rotation ticks, each row followed by its count of ticks:
The counts run from 0 to 558.
[ 92 137 102 156 111 127 105  75 125 125  72 100 100 125 118 139 146 151
  77 156 111 167  96 148 123 172 121 112 155 113 141 121 131 116]
83
[111 141 106 108 139 105 105 137 117 173 159  90 126 132 166 133 151 157
 110  87 161 184 117 118 118 171 150 149 182 156 135 117 142 149]
427
[110 163 127 105  85 106 121 106 124 140  98 117 141 156  96 144 118 176
 117 131  95 164 130 152 107 116 159 198 116 164 108 130 127 105]
342
[146 136 129 109 107 123 160 149 122  98 135 164 152 140 120  74 173 145
 129 131 114 137  73 110 189 151 142 142  92 134 152 163  83 115]
502
[141 108 173 153 106 133 112 154  82 137 126 101 119  70 161 123 122 109
  88 133 116 105  88 158 141 161 181  78 148 123 135 106 154 136]
378
[103 148 162 162 153 100 122 137 120 114  89 186 106 167 128 107  86 139
 149  91 155 157 105 129 119 122 151 103 108 120 150 170  88 106]
500
[168 120 112 154 122 150  78 147 144 123  57 133 139  76 113 143 111 115
  98 126 142 120  96  84 110 133 103 167 163  91 114 138  84 163]
527
[138  91  98 107 101 155 167  92 105 103 123 117 136 133 147 117 165 142
 124 116 109 117 124 150 149 112 113  81 123 104 144 138  51  85]
208
[136 129 172 117 147 140 116 154 127 126 103 187 121 143 148 102 146 128
 102 103 148 124 104 160 105  92 172 106  96 132 135 176  83 151]
39
[ 75 162 108 121 103 110 124 134 164 146 169 113 115 156 149  82 127 135
 150 165 125 164 137 148 169 128  82 143 165 146 120 111 147 104]
62
[ 85  90 135 107 122 152 102 111 130 124 139 114 102 123 117 112  73 132
 128 128 144  60  81 172 130 102 153 111 109  99 110 132  91  82]
521
[158 102  95 104 139 162 144 127 139 148  79 148 146 124 121 139 120 148
 166 202  90  78 143 127 149 149 128 155 137 106 137 144 106 128]
489
[182 130 128  90 128 134 111 175 140  97 113 112 104 104 160  88 124 136
 165 110 147 132 147 148 151 108 178 141 122 115 140 134  65  96]
325
[114 108 145 133 100 161  93 141 115  99 150 162 121 130  88  75 115 137
 157 122 146  92 104 130 192 125  92 126 101 153  91 160 124 151]
190
[163 153 127  95 136 128 116 170 119 114 108 132 142  72 119  96 107 105
 108 144 136  73 117 147 165 134 178 154 172 123 175 131 103  97]
196
[ 85 127 182 107 116 130 125 146 161 137 159 138 110 103 133 101 105 103
  85 171 110 152 156 100 156  97  78 117 129 153  92 110 179 129]
445
[158 113 124 108 112 136 169 114 113 129  90 170 151 126 126 137 116 106
 176 176  67  78 154 128 138 113 125 111 131 122 133 147 102 138]
27
[149 106 145 139  96  74 133 121 163 114  90 161  45 120 171 125 126 151
 152 128 161 158 165 116 115 146 127 123 136 151 115 116 154 103]
278
[ 86 141 159  86 138 158 131 137 169 157 118 130 120 117 140  90 141 127
  71 174 148 100 141 126 173  96 102 118 156 167 132 135 146 133]
444
[138 115 135 139 111 149 134 148  71 184 105 156 139 126 169 121 179  92
 101 107 142 106 111 143 141 125 137 118 148 147 116 135  93 174]
300
[104 147 108 120  92 113  70 120 140 132  44 132 159 111  91 112 166 155
 136 108 126 144 125 146 129 165 160 149  97 107 168 128  97 107]
292
[177 109 129  92 147 150 126 116 117 166 178 155  92 144 111  90 125 127
 100  99 111 113 100 126 134 182 135 139 108 108  79 127 141 111]
425
[112 131 161 126 161 159 108 138 157  91 104 149 157 101 109 141 123  75
 129 195 125  76 139 144 149  78 140  87 114 120 158 132 157 135]
235
[ 97 113 155 135 129 113  93 136 112 120 165 109 107 107 146 131 145 114
  85  94 170 166  86 144 104 151 157  94 154 106 127 113 137 132]
298
[147  86 123  93 133 136 138 151 151 110  92 129 146  70 158 139 158 141
 121 168 132 133 127  76 154 180  93  94 147 104 160 124 116 151]
280
[ 99 129  90 108 111 127 126  99 143 158 160 136 152 175 130 158 149 157
 176 113  95 158 138 123  89  98  84 158 101 119  97 130 100 132]
518
[116 161 169 125 136 155 114 143 183 133 118 143 127 109 157  93 145 126
  99 168 117 119 135 137 116 117 114  40 135 107 132 152 149 156]
495
[138 121  78 165 122 108 157 132 128 118  82 106 150 157 154 159 124 164
 142 119 140 113  85 132 142 145 145 163 125 138 165 147  82 129]
175
[126 134 131 103  90  77 181 137 127 115 155 111 162  93 126  97 125 126
 144 117 141 107 154  93 160 135 100 121 150 179 148 110 160  91]
406
[134 150 135 118 165 177 101 133 147 188 113 179 121 127 120 124 117 151
  97 131  86 108 129 150 134 182 147 117  98  94 128 125 160 130]
164
[134 103 130 122 143 167 108 113 148 127  78 135 108 148 139 163 133 155
 112 140 121 158 101 107 106  85 106 148  98 100 111 153  54 169]
136
[136 120  96 136 127 145 140 140 127 128 172  99 129  87 151 139 121 140
  99 152 102 100 155 103 185 163  74 143 159 163 119  90 167 123]
230
[168 100 153 157 168 149 115 134 100 120 112 156 132  92 118 157 127 110
 129 109 138  97 117  98 107 195 120  66 117  93 139 127 152 160]
202
[122 129 100 155 107 130 132 161 148 182  92 125 146 149 170  93 175  98
 129  95 164 110  97 140 129 101 122 106 130 121 160 123  94 166]
221
[ 95  98  85 204 108 135 139 124 157 120  79  82 127 156 119 131 143 131
 137 123 157  72 120 141 178 130 122 104 114 135 151 113 135 148]
436
[133 128 167 136  94 168 104 159 121 115 132 162 165 122  98  95  96 135
 180 145 110 101  84 104 149 137 125 104 102 137  96 179 127 183]
320
[126 105 148 118 115 159 135 128 128 146  92  78 146  95 106 135 176  97
  80 127 171  60 152 123 152 119 129 119 148 165 129 110 162 159]
53
[132 171  97 141 132 112 130 160 104  96 179 154 138 134 118  96 144 101
 156 151 113 132 135 129 190 135 119 185 123 154 149 124 136 111]
452
[111 109 143 128 109 139  80 126 157  67  92 140  96 126  91  90 116 151
 174  99 161 111 138 135 156 138 119  94  80 129 134 137 115  90]
110
[118 185 123 132 151 112 161 106 160 115 126 118 123 173  99  82 118 123
 140 112 135 171 179 100 137 111  76 121 149 155 155 137 132 110]
238
[106 152 121 164 128 143 123 108 107 126 200 147 144 170  98 150  82 141
 133 125 116  90  97 153 115  93 113 156 113 145  80 155 148 131]
9
[ 76 134 151 140 136  97 131 121 111  96 169 154 134 159 157 159 159 141
 162 124 128 167 155 164 121 111 134  91  73 138 159 114 126 103]
206
[110 143 131 106 170 118 147 118 130 104 142 108 147 151  94 145  68 140
 163 156  82 150 165 126 163 139 144 140 127 150 163 112 154  86]
29
